In the data rows, the value 128 means zero.
Here are some points, one per row:
[194 134  96 164 141 107 138  95 102 109  86 118 148 158 133  97  98 132 155  79 164 170  95 144 159  90 228 152  90 108 133  93 105 189 240 115 112 104  99]
[103  87 103 121  97 102 133 141 129 138 115 117  90  91  93 117 115 113 242  98 114  94 182 116  86 110  91 171 144 129 130 121 107 102 116 164  82 135 128]
[183 123  96 126 157 101 125 114 122 109 105 145 134 199 124 118 120 106 117 150 122 191 122  66 103 107 143 179 120 176 117 172 198 143 110 164  93 128 108]
[128 119 152 100 157 107 123 151  97 117 163 116  94 121 114 114 127 108  97 154 115 121 118 163 140  97 128 116 105 107 114 102 136 106 110 123 162 111 111]
[ 96 145 172 118 144 168 128 125 207  93 220 140 112 135 207 149 107  88 109 112 126 157  90 180 134 157 194 110  84 175 104 103 111  92 121 116  86 147 137]
[142 105 103 121  94 105 122  88 121 124 106 144 169  82  89 107 105 121 105  72 124  88 130 119 124 119 106 109 110 136 127 170  93  76 117 124 175 185 117]
[141 138 154 132 168 109 110 166 152 116 172  99 104  84 171 122 103 162 101 202 109 117 131 165 134 127 167 125 122 136 107  93 197 109 122 126 131 126 109]
[104  99  98 159  56 158 149 110 122 218 113 118 166 149 102 112 108 131  99  93 133 105  98 127 151 120 111  90 108  99 138  97 113 139 107 100 153 175 173]
[ 66  96  97 176 115 175 145 101 121 192 107 122 140 149  77  98  99 129 100 114 167 102 107 111 177 112 118  86 154 106 140  98 106 175 120 119 125 178 168]
[ 95 156 133 116 144 135 117 152 234 114 211 171 108 105 189 172 117 108 107 118 119 135 129 201  96 135 199 119 105 130 135 106 131 130 112 117  85 125 126]
[132 124 166 114 149 126 139 133 105 103 137 119  97 142 150 130 132 115 111 150 128 102 129 175 107 121 103  97  96  96 123 119 151 105 115 117 153 119  93]
[113 193 163 127 148 124 121 193 165 131 141 172 115 110 112 119 103 170 153 134 114 101 153 145 108 110 151 110 149 106 104  79 127 115 116  86  84  82 100]
[155 124 112 108 138 118 119 104 126 111  84 148 122 155 109  96 143 104 107 160 112 177 110  83 115 137 150 152 125 174 129 176 202 142 122 164 109 110  92]
[120 103 116 199 133 187 171  97 138 166 100 120 107 135  81 109 112 120  98 124 165  69 123 104 177 121 111  93 221 111 190  79 128 234 179 110  96 255 149]
[136 133 140 110 146 120 113 123 128 122 168 113 193 102 125 100 101  96 124 103 112 128 162 115  93 229 104 148 105  86 132 163 146 133 104 177 170 117 137]
[ 74 113 114 155  86 128 158  80 125 212 107 120 152 130 105  93 151 139  79  76 124 104 126 108 123  95 124 114 135 101 132 139 106 130 135  97 193 240 137]
[170 143 138 136 109  96 111 133 151 196 131 111  91 174 110  87 234  95 114 163 122 101 101  85 144  81  96 111 112 105 114 227  97 166 155 134 190 137 123]
[156 151 150 117 134 136 100 145 133 160  76  91 102 159 119 111 182 109 102 163 145 113 119 116 129  91  95  93 113 110 122 162 116  85 152 143 163 113  95]
[174 117 143 125 165 114 118  89 101 200 219  92 125 164 146  92 199 104 147 144 140 164 119 241 124 196 175  84 120 222 131 134 171 108  98  87 185 123 117]
[127 124 176 111 102 140 115 140 118 138  79 210 120 183 145 166 164 200 102 198 123 178 134  88 117 164 108 211 154 234 115 134 130 168  88 202 147 117 147]
[113  96 134  98  62  94 115 109 105 104 142 106 123 114  91 131  94  95 151 104 142  80 152  96  98 116 118 124 149 120 105 114 102  99 107 135 138 159 129]
[137 157  61 158 128  79 149  94 109 108  80  80 108 173 166 129  95 137 125  80 164 148 105 133 136 117 190 138  97 133 134 109  95 191 197 109 103  98  99]
[163 123 118 119 181 101 122 106 104 120  77 104  99 121 142 109 115 104 108 109 119 115  74 194 121 112 171 109 114 111 112 138 144  90 139 127  80 104 133]
[117  93  93 169 110 228 178  93 105 110 154 112 144 137 114 144 117 133  99 124 162  86 116 103 171 105 103  97 207 104 181 117 113 171 147 119  91  97 194]
[128 176 122 134 111 107 119 214 110 100  87 108  88 148  97 109 184 162 159 177 106  80 104  94 108 127 107  82 139  93 121 189 103 112 152 127 165 169 100]
[114 104  85 136  97 238 147 126 110 109 141  87 179 123 132 204 137 125 109  97 162 151 117 103 169 164 104 161 184 124 170 109 136 144 159  85 104 107 231]
[ 94 189 145 136  99 155 128  87 121 112 135 161  81 134 170 168  97  90 116  98 126 144 105 129 141 111 125 122 149 146 104 112  95 135 143  90  89 100 125]
[108 146 138 125 175 106 100 168 233 133 191 179 112  98 171 155 121 255 172 139 110 117 154 155 112 100 178 110 126  88 131  92 187 129 110 110  93 108 111]
[131 158 151 151 145 128  95 177  78 107 102 132 101 108 123 107 171 141 110 173 113  97 120 126 111  96 118 105  82 103 121 131 151  95 123 121 138 118 123]
[133  80 152 139 136 105  99 123 161 106 158 127 119  92 109 128  99 174 158 116 115 133 169 112 136 199  91 173 101  83 116 157 167 130 111 190 152 107 117]
[ 94 188 110 144  99 140 122 110  96  99 111 143  88 154 166 171 121  94  93  67 127 133 122 117 181 116 116 104 139 172 119  82 109 148 147 120 104  92 129]
[137 160 148 106 171 119 134 193 164 125 136 137 103  89 138 118  89 255 177 155 116  98 143 119 118  98 137 100 104 111 137 106 183 103 111 111  99 106 117]
[137  81 137 104 142 122 104 142 112 123 178 113 136  97 126 119 117 101  94  95 139 147 141 124  89 176  98 131  94  94 123 123 106 128  94 133 145 128  95]
[133 108  62  85 124 105 132  72 121 118 160 119 217 117 117 106 120 128 114 119 125 133 119 145 121 191  88 165  91  99  95 109  73  78 127 103  67 123 116]
[160 121 126 101 158 119 113 109 119 147 103 105 139 171 113 131 144 101 100 161 110 163 122 100 112 101 137 132 119 176 105 189 170 148 122 143 119 121  98]
[170 132 145 127 175 117 124 130 110 158 141 109 127 124 167 105 149  88 104 173 124 114 100 217 116 116 136 103 124 147 120 133 154 112  95 123 194 108 112]
[ 93  91 127 103  99 104  99 102 121 100  94 104 141 104  92 130 122  89 167 105 102 111 172 102 106 134 116 148 155 102 105  98  99 104 103 132 106 124 137]
[176 135 133 134 142 113 136 126 122 112 139 116 103 138  94 118 156 110  95 189 108 162 159 186 128 127 165 100 104 162 135 184 176 134  73  89 138 141 112]
[ 96 110 123 166  91  88 190 115 103 106 113 125 255 113 121 142 133 131 185 137 208 178  80 129 174 121 139 187 113 105 197 101 103 150 213  99 108 115 110]
[110  86 122 109 106 123 124 180  89  95 107 112 104  95 112 105 103 166 234  91 105  91 216 116 136  94 127 127 161 132 116 191  95 111 118 152 134 188  99]
[138 140 177  99 164 106 130 185 105 109 117 131  94 115 105 104 146 145 115 159 128  86 114 155 111  94 103 105  98 107 129 142 149 119 133 103 174 124 132]
[116 117 109 111 120 108 119 109 124 116 128 101 119  76  88 131 113 106 209 112 119 120 191  99 114 130  97 120 103 126 124 114 102 110 106 160 101 147 131]
[125  82 185 125 121 105 122 145 136 153 142 144 143 130 129 136 120 124  80 150  96 157 168  74 128 215 119 153 107 134 153 141 127  78 118 185 166  98 151]
[121  92 124 111  92 122 134 133 110  94 120 120 118  72 109  94 118 100 174  99 109 123 177  99 102  93 105 116 145 112 106 128  91 107 105 151 152 157 120]
Along one direction, these points spread out more than along any other. Take the direction at right angles to it along which they spread out most. Go by this last direction. Where along it does each point below lie, from 0 to 99? The average is 50, and the first point in the table lies past the average. One standard deviation of the points above along it is 16.
[142 123 137 140 150 121 130 112 163 114 137  87 176  95 112 119 111 116 157 101 109 126 162 100 125 195  99 201 100  90 109 143 147 116  79 184 157 118 116] >> 33
[153 151 133  99 184 116  94 156 100  98  97 117 103 131 147  85 138 104 122 174 117  98 120 159 127 100 137 120 105  94 137 119 158 108 119 113 139 134 140] >> 49
[115 198 129 110 137 142 137 144 166 133 152 209  97 120 174 168 114  94 148  98 137 127 124 133 136 115 171 130 157 105 127 100 119  82 112 113  85 119 118] >> 65
[ 93 176 102 111 145 166 119 116 214 131 160 212  87  95 190 208 124  90 159  99 120 133 111 123 121 127 191 151 161 133 117 112 113  94 151  95 137 120 132] >> 70
[127  97 101 177 102 230 170  99 105 100 154 106 163 127 119 198 114 126 117 126 155 136 123 105 145 142 102 114 190 114 158 121 112 157 154  89 105  92 232] >> 67
[ 89  96  88 175 101  90 182 140 132 101 102 113 239 113 135 152 124 124 130 124 211 182  92 128 163 137  96 146 152 116 165 106 104 144 188  93 101 100 153] >> 67
[119 148 184 111  96 174 116 168 117 160  92 235 119 212 124 181 169 255 104 189 116 205 147 134 110 187 100 224 186 238 109 141 104 161 116 253 153 123 187] >> 50
[102 179 120 131  98 146 112  97 108 110 109 135 103 167 157 149  83  97 111  95  94 158  84 115 144 102  86 119 157 182 152  88  92 173 165 110  93  94 117] >> 69
[190 124 139 105 140 111 132 125 114 205  89 112 144 153 138 122 206  93 121 139 116 139 100 108 132 108 115  98 100 179 113 176 136 175 108 132 161 118 105] >> 49
